50 stands for zero in the data rows.
A hidden rule labels the rows of this table. It goes by one to three of the table's principal directions, not those with the most spread.
tensor([66, 54, 62, 48, 64, 67, 28, 30, 43, 34, 35, 47, 46, 47,  1, 49,
        50, 78, 23, 42, 49, 59,  3, 30, 51, 27, 54, 65, 76, 44, 57, 13]) Td
tensor([58, 43, 52, 54, 49, 62, 31, 63, 53, 49, 69, 38, 52, 37, 41, 33,
        71, 55, 64, 55, 49, 56, 50, 37, 62, 48, 69, 44, 72, 67, 34, 49]) Oz
tensor([49, 41, 48, 63, 51, 71, 10, 63, 67, 48, 71, 15, 31, 16, 11, 24,
        66, 87, 43, 70, 34, 71, 56, 61, 48, 15, 76, 39, 85, 45, 62, 71]) Td
tensor([40, 62, 56, 55, 43, 39, 58, 43, 51, 49, 50, 56, 54, 51, 44, 67,
        39, 44, 53, 42, 52, 38, 49, 68, 39, 51, 42, 58, 42, 50, 72, 60]) Td
tensor([52, 53, 46, 45, 47, 45, 58, 43, 55, 48, 44, 46, 59, 56, 50, 54,
        50, 68, 49, 42, 40, 39, 38, 37, 42, 73, 58, 71, 53, 42, 43, 30]) Oz
tensor([22, 50, 44, 59, 37, 40, 56, 44, 52, 48, 49, 49, 47, 36, 52, 57,
        27, 57, 37, 63, 48, 58, 70, 92, 36, 30, 33, 44, 31, 31, 84, 89]) QF
tensor([42, 60, 50, 47, 41, 42, 71, 38, 40, 56, 40, 60, 55, 51, 52, 73,
        19, 48, 34, 46, 55, 46, 51, 41, 43, 61, 34, 52, 22, 32, 54, 36]) Td
tensor([50, 31, 42, 44, 42, 70, 49, 58, 44, 33, 75, 43, 49, 53, 67, 35,
        76, 31, 74, 53, 62, 51, 62, 57, 60, 52, 62, 41, 71, 82, 25, 66]) Oz
tensor([39, 65, 52, 57, 48, 33, 59, 53, 61, 68, 54, 46, 55, 48, 58, 63,
        39, 45, 72, 49, 53, 29, 58, 43, 47, 74, 52, 51, 40, 42, 52, 55]) Td
tensor([59, 51, 35, 39, 56, 32, 65, 60, 66, 69, 40, 54, 55, 77, 79, 54,
        61, 57, 50, 41, 26, 37, 32, 39, 40, 71, 55, 69, 52, 53, 55, 33]) Oz
tensor([42, 52, 60, 54, 45, 39, 42, 43, 37, 25, 48, 84, 68, 48, 35, 52,
        23, 56, 19, 52, 66, 63, 42, 69, 51, 34, 29, 50, 37, 31, 57, 44]) Oz
tensor([60, 43, 33, 31, 55, 44, 59, 26, 39, 25, 27, 52, 25, 80, 55, 54,
        59, 63, 20, 43, 55, 31, 16, 57, 25, 39, 57, 60, 59, 70, 62, 31]) Oz
tensor([50, 52, 55, 68, 56, 67, 14, 44, 71, 45, 66, 12, 37, 21,  0, 37,
        56, 89, 54, 61, 42, 53, 32, 45, 51, 33, 71, 52, 90, 43, 63, 49]) Td
tensor([44, 52, 46, 67, 42, 46, 50, 75, 74, 73, 78, 32, 40, 44, 67, 48,
        57, 32, 84, 59, 48, 36, 84, 66, 51, 58, 59, 29, 52, 63, 58, 85]) QF
tensor([34, 59, 56, 50, 40, 40, 70, 38, 39, 50, 43, 65, 66, 49, 58, 71,
        33, 34, 54, 43, 59, 46, 50, 58, 48, 60, 31, 57, 25, 46, 58, 55]) Td
tensor([62, 46, 59, 44, 69, 65, 25, 48, 44, 37, 40, 52, 40, 57, 23, 37,
        51, 64, 28, 48, 53, 63, 32, 41, 56, 25, 54, 51, 73, 40, 45, 31]) Td
tensor([69, 47, 47, 43, 57, 46, 49, 54, 46, 50, 35, 56, 22, 67, 51, 47,
        48, 50, 18, 49, 47, 49, 61, 57, 36, 33, 53, 35, 39, 53, 57, 42]) Oz
tensor([50, 51, 48, 37, 53, 47, 77, 33, 34, 38, 29, 82, 63, 81, 73, 65,
        23, 34, 35, 41, 71, 46, 37, 38, 56, 69, 22, 59, 31, 27, 30, 22]) Td
tensor([43, 62, 52, 52, 43, 41, 62, 19, 31, 31, 40, 57, 38, 49, 25, 76,
         9, 56, 24, 45, 75, 33, 46, 47, 38, 43, 36, 47, 33, 37, 66, 34]) QF
tensor([25, 43, 49, 48, 42, 36, 60, 52, 46, 53, 53, 52, 62, 50, 72, 51,
        28, 41, 60, 56, 58, 50, 80, 56, 56, 67, 40, 42, 30, 44, 43, 63]) QF
tensor([53, 57, 57, 51, 59, 42, 49, 46, 51, 51, 49, 63, 62, 53, 41, 57,
        31, 52, 45, 47, 53, 52, 42, 31, 59, 62, 38, 54, 44, 34, 42, 24]) QF
tensor([38, 40, 57, 53, 47, 56, 37, 47, 41, 38, 52, 59, 64, 36, 38, 41,
        39, 55, 36, 59, 54, 78, 47, 62, 62, 28, 34, 45, 49, 42, 56, 58]) QF
tensor([46, 52, 52, 47, 43, 44, 60, 39, 47, 46, 37, 60, 56, 49, 52, 59,
        45, 52, 32, 49, 43, 58, 43, 65, 37, 51, 40, 57, 29, 47, 61, 48]) Td
tensor([71, 37, 45, 45, 55, 74, 35, 50, 50, 54, 52, 12, 21, 43, 37, 34,
        86, 59, 57, 51, 41, 49, 41, 27, 51, 40, 82, 39, 77, 89, 41, 40]) Td
tensor([80, 54, 44, 47, 53, 66, 64, 54, 48, 72, 41, 49, 44, 49, 51, 60,
        68, 45, 42, 42, 28, 62, 30, 22, 51, 42, 48, 53, 46, 59, 54, 30]) QF
tensor([62, 46, 57, 52, 49, 89, 50, 48, 38, 53, 62, 43, 62, 36, 37, 51,
        60, 34, 68, 46, 56, 70, 36, 18, 79, 45, 43, 49, 67, 57, 29, 37]) Td
tensor([56, 57, 61, 67, 49, 57, 14, 89, 83, 81, 74, 22, 63, 18, 21, 29,
        86, 78, 74, 51,  6, 63, 51, 47, 53, 42, 83, 62, 83, 55, 67, 68]) Td
tensor([41, 40, 56, 51, 55, 55, 36, 46, 46, 39, 44, 52, 61, 38, 43, 35,
        47, 59, 44, 60, 51, 73, 51, 57, 62, 38, 41, 50, 51, 37, 46, 56]) Oz
tensor([51, 55, 41, 43, 55, 38, 55, 35, 56, 48, 34, 39, 37, 56, 55, 53,
        56, 68, 46, 52, 48, 31, 32, 42, 31, 69, 66, 58, 47, 47, 44, 35]) Td
tensor([51, 50, 54, 56, 53, 65, 40, 59, 51, 63, 56, 30, 35, 43, 37, 45,
        43, 50, 58, 52, 54, 49, 65, 35, 61, 39, 58, 36, 64, 44, 50, 56]) Td
tensor([70, 65, 59, 73, 56, 45, 10, 73, 89, 83, 59, 14, 43, 12,  6, 34,
        84, 96, 55, 56,  2, 56, 37, 42, 39, 39, 87, 57, 73, 54, 80, 51]) Oz
tensor([51, 56, 59, 59, 41, 61, 48, 61, 54, 58, 65, 56, 75, 33, 34, 56,
        54, 48, 57, 43, 33, 68, 44, 52, 58, 43, 41, 64, 55, 46, 63, 56]) QF
tensor([71, 44, 45, 49, 65, 60, 17, 55, 64, 43, 53, 37, 39, 39, 20, 28,
        76, 90, 29, 59, 28, 66, 19, 39, 45, 30, 75, 56, 82, 50, 49, 30]) Oz
tensor([57, 48, 54, 58, 54, 64, 28, 52, 51, 50, 52, 43, 60, 25, 27, 35,
        61, 73, 46, 59, 42, 74, 29, 32, 65, 34, 56, 54, 67, 40, 45, 43]) Oz
tensor([53, 47, 44, 50, 34, 72, 76, 51, 33, 47, 71, 54, 60, 53, 71, 62,
        52, 12, 83, 41, 73, 41, 62, 31, 70, 65, 42, 46, 53, 66, 24, 55]) Oz
tensor([56, 41, 50, 40, 52, 40, 67, 68, 54, 74, 49, 55, 52, 76, 99, 48,
        66,  8, 74, 47, 49, 43, 70, 47, 58, 80, 48, 32, 30, 85, 31, 50]) QF
tensor([17, 50, 52, 57, 28, 40, 56, 48, 44, 34, 74, 58, 70, 42, 57, 56,
        23, 42, 66, 55, 76, 39, 74, 69, 54, 65, 42, 46, 43, 42, 44, 73]) Td
tensor([52, 53, 39, 38, 43, 32, 81, 50, 48, 69, 33, 60, 50, 69, 86, 68,
        53, 36, 45, 41, 36, 40, 47, 51, 34, 65, 43, 56, 22, 62, 62, 48]) Td
tensor([37, 34, 55, 57, 46, 68, 19, 48, 49, 36, 66, 22, 52, 23, 17, 30,
        59, 73, 55, 58, 44, 69, 50, 60, 60, 21, 61, 50, 83, 64, 64, 68]) QF
tensor([36, 48, 53, 59, 64, 39, 20, 41, 69, 36, 41, 28, 26, 42, 22, 32,
        41, 85, 35, 65, 45, 48, 62, 83, 34, 32, 61, 46, 62, 30, 72, 68]) Oz
tensor([66, 51, 55, 52, 53, 73, 53, 52, 37, 54, 59, 54, 57, 46, 43, 54,
        54, 31, 64, 44, 62, 58, 38, 14, 77, 46, 43, 46, 62, 57, 32, 33]) Oz
tensor([51, 52, 55, 55, 46, 65, 61, 45, 43, 60, 45, 49, 57, 41, 48, 58,
        43, 39, 56, 47, 51, 61, 50, 38, 63, 48, 34, 50, 42, 41, 49, 50]) QF
tensor([27, 52, 51, 59, 34, 42, 43, 55, 56, 41, 70, 52, 75, 29, 41, 49,
        46, 66, 57, 54, 44, 55, 56, 72, 46, 51, 52, 64, 53, 41, 61, 72]) Oz
tensor([62, 48, 44, 47, 51, 49, 62, 54, 47, 54, 40, 64, 45, 64, 75, 49,
        59, 34, 44, 51, 53, 52, 47, 54, 49, 49, 43, 43, 37, 55, 46, 51]) Oz
tensor([41, 48, 47, 53, 46, 49, 51, 60, 60, 56, 66, 38, 52, 45, 58, 48,
        53, 45, 72, 53, 47, 44, 71, 54, 51, 64, 57, 48, 53, 54, 44, 64]) QF
tensor([76, 62, 47, 64, 54, 48, 30, 74, 85, 81, 63, 31, 52, 21, 24, 45,
        89, 85, 49, 53,  0, 64, 24, 40, 37, 39, 74, 64, 67, 58, 79, 44]) QF
tensor([44, 61, 61, 55, 39, 26, 61, 57, 48, 60, 42, 75, 61, 65, 61, 63,
        15, 40, 33, 45, 60, 41, 64, 58, 46, 62, 33, 42, 19, 32, 59, 44]) Td
tensor([44, 47, 37, 47, 51, 28, 53, 54, 61, 47, 59, 52, 44, 61, 68, 50,
        51, 51, 51, 57, 49, 35, 59, 64, 37, 63, 56, 46, 46, 60, 52, 55]) QF
tensor([58, 52, 62, 61, 51, 44, 32, 67, 66, 58, 51, 54, 54, 46, 49, 35,
        70, 48, 52, 54, 37, 59, 53, 75, 47, 43, 56, 44, 48, 59, 61, 65]) Td
tensor([48, 43, 52, 55, 43, 58, 49, 50, 42, 47, 56, 59, 60, 38, 55, 47,
        51, 38, 48, 59, 57, 71, 48, 57, 63, 37, 35, 37, 42, 57, 49, 59]) QF
tensor([36, 43, 51, 41, 55, 38, 37, 48, 48, 38, 42, 55, 52, 55, 48, 41,
        49, 64, 34, 54, 49, 55, 44, 70, 41, 40, 53, 53, 52, 52, 58, 55]) Td
tensor([57, 53, 50, 49, 47, 57, 49, 46, 43, 44, 60, 48, 46, 41, 34, 56,
        47, 54, 45, 48, 55, 48, 48, 33, 49, 52, 57, 47, 52, 53, 40, 33]) QF
tensor([60, 62, 44, 32, 54, 29, 80, 22, 29, 40, 15, 74, 35, 78, 57, 78,
        25, 48, 13, 35, 62, 28, 34, 41, 26, 60, 37, 58, 17, 42, 54, 15]) Oz
tensor([73, 56, 46, 16, 73, 32, 70, 43, 39, 62,  1, 75, 49, 95, 68, 64,
        55, 55, 14, 25, 28, 44, 11, 20, 33, 63, 48, 77, 34, 50, 48,  0]) Td
tensor([57, 63, 55, 47, 55, 46, 64, 37, 48, 61, 30, 52, 50, 54, 42, 68,
        39, 53, 42, 39, 41, 45, 38, 34, 44, 58, 41, 62, 36, 37, 58, 29]) QF
tensor([46, 56, 37, 52, 66, 38, 34, 39, 76, 37, 54, 31, 25, 57, 33, 47,
        49, 84, 44, 60, 49, 26, 30, 60, 28, 51, 70, 58, 78, 37, 61, 45]) QF
tensor([71, 51, 55, 44, 55, 55, 52, 42, 37, 41, 35, 71, 48, 59, 43, 54,
        55, 43, 23, 43, 50, 62, 28, 50, 47, 33, 39, 50, 41, 58, 54, 30]) QF
tensor([49, 49, 58, 51, 50, 47, 36, 62, 61, 64, 49, 42, 69, 30, 32, 44,
        72, 69, 49, 45,  7, 73, 44, 63, 44, 36, 55, 70, 54, 61, 79, 60]) QF
tensor([57, 63, 55, 47, 66, 35, 69, 51, 57, 67, 27, 76, 67, 77, 77, 60,
        37, 34, 58, 40, 50, 42, 41, 33, 60, 80, 29, 65, 33, 20, 36, 30]) Oz
tensor([50, 48, 34, 45, 47, 52, 56, 68, 64, 59, 75, 48, 47, 53, 70, 53,
        65, 44, 60, 57, 43, 47, 50, 50, 43, 61, 62, 46, 58, 58, 40, 56]) Td
tensor([62, 44, 42, 38, 65, 65, 47, 45, 51, 44, 52, 43, 38, 59, 44, 50,
        69, 50, 49, 47, 43, 54, 29, 42, 48, 41, 56, 56, 72, 64, 46, 37]) QF
tensor([38, 42, 57, 60, 32, 61, 48, 61, 40, 47, 62, 62, 82, 31, 53, 40,
        37, 48, 54, 56, 54, 77, 67, 53, 73, 46, 34, 50, 44, 30, 40, 65]) Oz
tensor([62, 51, 47, 64, 35, 70, 55, 68, 56, 74, 76, 25, 41, 31, 58, 51,
        78, 27, 88, 51, 47, 45, 65, 38, 59, 53, 66, 32, 58, 83, 46, 71]) Td
tensor([28, 35, 40, 50, 42, 60, 56, 52, 40, 42, 65, 43, 51, 39, 74, 41,
        50, 32, 73, 64, 67, 57, 81, 62, 64, 48, 46, 35, 48, 54, 34, 86]) Oz
tensor([67, 57, 50, 51, 48, 53, 68, 53, 45, 72, 40, 49, 35, 59, 63, 63,
        52, 28, 52, 42, 51, 40, 54, 37, 49, 49, 46, 38, 35, 62, 56, 47]) Oz
tensor([46, 43, 48, 48, 60, 55, 47, 56, 58, 52, 67, 35, 39, 62, 70, 42,
        66, 23, 90, 54, 68, 31, 64, 46, 62, 68, 61, 35, 68, 75, 27, 61]) QF
tensor([48, 33, 45, 37, 59, 51, 39, 65, 56, 54, 50, 30, 27, 65, 62, 30,
        58, 53, 50, 55, 44, 46, 81, 56, 46, 51, 70, 36, 60, 61, 39, 58]) QF
tensor([45, 43, 47, 47, 54, 63, 52, 50, 43, 45, 50, 52, 45, 58, 62, 44,
        45, 37, 56, 55, 67, 53, 57, 49, 63, 45, 44, 41, 56, 42, 35, 58]) Td
tensor([60, 57, 57, 45, 62, 54, 53, 32, 47, 41, 35, 57, 56, 62, 46, 56,
        61, 44, 57, 39, 57, 41, 16, 36, 53, 63, 48, 67, 57, 56, 39, 26]) Td
tensor([55, 56, 47, 44, 57, 29, 55, 53, 59, 63, 39, 55, 55, 55, 62, 54,
        59, 57, 47, 48, 33, 45, 39, 42, 39, 68, 55, 59, 37, 54, 51, 35]) QF
tensor([46, 60, 64, 76, 24, 45, 52, 66, 47, 64, 72, 60, 61, 27, 44, 59,
        25, 31, 53, 55, 63, 55, 82, 59, 61, 42, 34, 23, 25, 48, 66, 71]) Oz
tensor([42, 50, 38, 65, 25, 59, 65, 69, 63, 80, 81, 16, 42, 30, 71, 56,
        60, 32, 94, 57, 47, 35, 86, 46, 54, 64, 65, 31, 50, 71, 53, 86]) Td
tensor([52, 51, 47, 53, 57, 50, 39, 57, 68, 56, 65, 41, 60, 40, 38, 47,
        62, 66, 60, 52, 29, 57, 35, 42, 52, 55, 57, 64, 69, 49, 54, 43]) QF
Which label does each new row get?
tensor([62, 45, 47, 47, 54, 42, 50, 57, 58, 47, 56, 47, 38, 67, 69, 42,
        73, 34, 65, 49, 53, 32, 59, 59, 44, 64, 64, 41, 54, 80, 39, 52]) ~ Oz
tensor([60, 62, 68, 80, 45, 49, 16, 73, 74, 65, 70, 42, 65,  8,  3, 38,
        51, 81, 44, 58, 21, 74, 56, 55, 56, 30, 55, 51, 58, 31, 76, 58]) ~ Oz
tensor([67, 48, 44, 39, 71, 52, 49, 45, 41, 44, 35, 64, 44, 66, 60, 44,
        64, 44, 47, 48, 60, 50, 23, 27, 60, 47, 50, 52, 59, 53, 30, 29]) ~ Oz
tensor([44, 45, 44, 50, 36, 69, 56, 62, 47, 62, 71, 33, 52, 30, 53, 52,
        61, 44, 67, 52, 41, 59, 66, 45, 53, 47, 59, 46, 55, 61, 47, 69]) ~ Td
tensor([52, 51, 42, 43, 55, 35, 58, 30, 47, 34, 32, 60, 40, 70, 57, 55,
        40, 58, 31, 50, 63, 35, 29, 52, 38, 55, 45, 53, 44, 46, 51, 32]) ~ Oz
tensor([37, 54, 63, 57, 46, 71, 52, 31, 30, 33, 56, 59, 62, 28, 19, 64,
        17, 42, 45, 50, 70, 70, 58, 48, 67, 35, 22, 48, 42, 23, 47, 50]) ~ QF
tensor([50, 65, 57, 57, 57, 27, 55, 50, 64, 60, 42, 65, 52, 60, 53, 61,
        29, 47, 43, 51, 51, 40, 54, 57, 44, 65, 37, 48, 29, 27, 58, 42]) ~ QF
tensor([36, 23, 39, 34, 61, 74, 38, 61, 55, 47, 55, 23, 29, 64, 67, 26,
        73, 43, 65, 57, 43, 60, 71, 74, 52, 32, 64, 43, 81, 66, 45, 84]) ~ Td
tensor([68, 64, 62, 56, 47, 60, 70, 64, 51, 81, 53, 61, 57, 60, 64, 69,
        49,  9, 70, 36, 52, 46, 55, 29, 64, 66, 36, 41, 34, 56, 43, 40]) ~ Td
tensor([50, 36, 40, 31, 53, 44, 56, 43, 39, 33, 38, 59, 57, 67, 70, 42,
        62, 54, 44, 46, 49, 50, 39, 49, 47, 59, 54, 62, 51, 64, 35, 39]) ~ Oz
tensor([66, 54, 44, 58, 42, 60, 64, 61, 49, 62, 53, 53, 41, 48, 62, 53,
        50, 38, 51, 51, 51, 49, 68, 43, 54, 48, 47, 40, 40, 38, 44, 58]) ~ Oz
tensor([50, 42, 39, 44, 62, 55, 31, 43, 58, 34, 45, 44, 44, 46, 35, 37,
        69, 83, 30, 58, 33, 64, 16, 64, 38, 25, 60, 67, 76, 45, 64, 51]) ~ Td
tensor([58, 53, 62, 59, 46, 78, 55, 46, 43, 54, 61, 42, 53, 38, 36, 59,
        55, 24, 72, 43, 57, 57, 54, 40, 67, 47, 40, 45, 54, 62, 45, 52]) ~ QF
tensor([54, 39, 42, 37, 40, 57, 62, 48, 31, 42, 51, 51, 44, 57, 63, 51,
        59, 38, 46, 44, 56, 48, 56, 47, 47, 47, 55, 45, 46, 77, 42, 49]) ~ Oz
tensor([58, 55, 51, 39, 61, 49, 70, 36, 41, 46, 47, 55, 38, 78, 66, 67,
        42, 17, 67, 38, 77, 21, 52, 28, 54, 78, 45, 43, 45, 65, 25, 26]) ~ QF
tensor([47, 44, 46, 42, 55, 58, 48, 42, 38, 36, 45, 58, 50, 53, 49, 48,
        53, 50, 40, 51, 56, 59, 34, 54, 52, 34, 45, 54, 58, 50, 49, 51]) ~ Td
tensor([58, 61, 55, 58, 47, 43, 54, 52, 45, 57, 54, 59, 41, 46, 46, 62,
        40, 35, 46, 49, 62, 43, 57, 45, 49, 46, 46, 32, 33, 56, 55, 47]) ~ QF
tensor([51, 48, 51, 57, 33, 44, 62, 66, 48, 65, 56, 60, 65, 41, 75, 49,
        53, 33, 57, 55, 47, 60, 69, 53, 57, 59, 42, 37, 24, 58, 46, 62]) ~ Oz
tensor([37, 40, 34, 32, 49, 35, 80, 50, 46, 55, 36, 59, 46, 77, 95, 57,
        32, 37, 42, 51, 49, 43, 78, 58, 41, 72, 38, 48, 21, 39, 40, 53]) ~ QF
tensor([42, 35, 45, 47, 53, 56, 34, 48, 48, 33, 51, 36, 39, 47, 40, 31,
        48, 69, 40, 59, 51, 57, 64, 60, 50, 36, 59, 46, 65, 44, 47, 60]) ~ Oz
tensor([45, 40, 50, 47, 60, 47, 32, 61, 63, 43, 58, 45, 48, 58, 58, 30,
        73, 49, 64, 55, 45, 48, 55, 74, 49, 48, 63, 51, 70, 66, 48, 69]) ~ Oz
tensor([53, 53, 43, 41, 52, 44, 61, 53, 52, 58, 43, 64, 67, 56, 64, 56,
        54, 58, 44, 46, 36, 55, 28, 35, 48, 63, 47, 69, 46, 38, 43, 33]) ~ Td
tensor([59, 57, 53, 41, 49, 39, 64, 40, 40, 46, 32, 77, 59, 69, 52, 67,
        37, 49, 22, 37, 51, 49, 23, 45, 41, 52, 35, 61, 34, 46, 58, 22]) ~ Td
tensor([47, 56, 60, 58, 39, 50, 60, 52, 46, 47, 61, 69, 68, 57, 55, 61,
        29, 29, 57, 44, 69, 45, 56, 51, 62, 63, 32, 46, 41, 43, 43, 45]) ~ Td
tensor([46, 47, 52, 58, 43, 44, 45, 73, 59, 61, 66, 55, 66, 41, 60, 40,
        51, 48, 60, 56, 40, 60, 72, 56, 59, 55, 50, 46, 46, 46, 47, 64]) ~ Oz
tensor([45, 26, 44, 41, 48, 64, 39, 47, 45, 29, 49, 41, 49, 53, 59, 26,
        74, 55, 49, 56, 49, 64, 47, 70, 52, 39, 59, 51, 67, 70, 42, 64]) ~ Td
tensor([50, 54, 56, 66, 46, 58, 30, 43, 57, 53, 54, 13, 37, 19, 12, 43,
        56, 75, 59, 54, 42, 47, 54, 44, 49, 38, 69, 49, 66, 55, 67, 59]) ~ Oz
tensor([55, 41, 39, 42, 60, 51, 36, 52, 49, 44, 41, 40, 21, 56, 48, 35,
        61, 66, 28, 58, 47, 52, 49, 58, 38, 25, 66, 40, 62, 54, 57, 56]) ~ Oz
tensor([39, 54, 53, 42, 55, 33, 48, 40, 47, 40, 33, 67, 60, 61, 45, 54,
        33, 67, 26, 47, 49, 50, 32, 59, 39, 49, 42, 65, 43, 31, 60, 38]) ~ Td
tensor([64, 47, 44, 38, 54, 62, 66, 52, 35, 56, 41, 49, 31, 68, 70, 52,
        57, 27, 56, 42, 63, 38, 62, 29, 54, 55, 56, 39, 47, 61, 28, 43]) ~ Oz
tensor([59, 40, 49, 38, 51, 69, 59, 40, 37, 45, 43, 44, 52, 48, 52, 49,
        66, 43, 53, 44, 44, 61, 44, 34, 55, 55, 51, 57, 50, 65, 32, 36]) ~ QF
tensor([35, 34, 47, 60, 25, 66, 52, 53, 25, 24, 81, 62, 62, 35, 60, 40,
        31, 30, 59, 63, 91, 60, 80, 56, 77, 39, 37, 25, 51, 51, 27, 74]) ~ Oz
tensor([48, 48, 55, 47, 63, 45, 33, 44, 55, 39, 42, 43, 57, 52, 44, 36,
        73, 62, 65, 47, 47, 44, 30, 50, 52, 55, 64, 67, 71, 63, 45, 48]) ~ Oz
tensor([43, 47, 47, 42, 51, 50, 61, 45, 40, 45, 39, 66, 62, 56, 63, 53,
        38, 48, 40, 51, 54, 60, 46, 46, 54, 55, 36, 56, 38, 31, 39, 44]) ~ Td
tensor([30, 51, 54, 59, 36, 56, 55, 48, 50, 50, 65, 45, 68, 32, 48, 56,
        41, 43, 70, 52, 53, 55, 62, 59, 58, 56, 41, 53, 47, 45, 53, 70]) ~ QF
tensor([38, 53, 60, 61, 38, 50, 47, 54, 52, 54, 67, 41, 62, 31, 34, 54,
        33, 51, 60, 51, 50, 52, 73, 50, 56, 57, 47, 46, 44, 45, 53, 57]) ~ QF
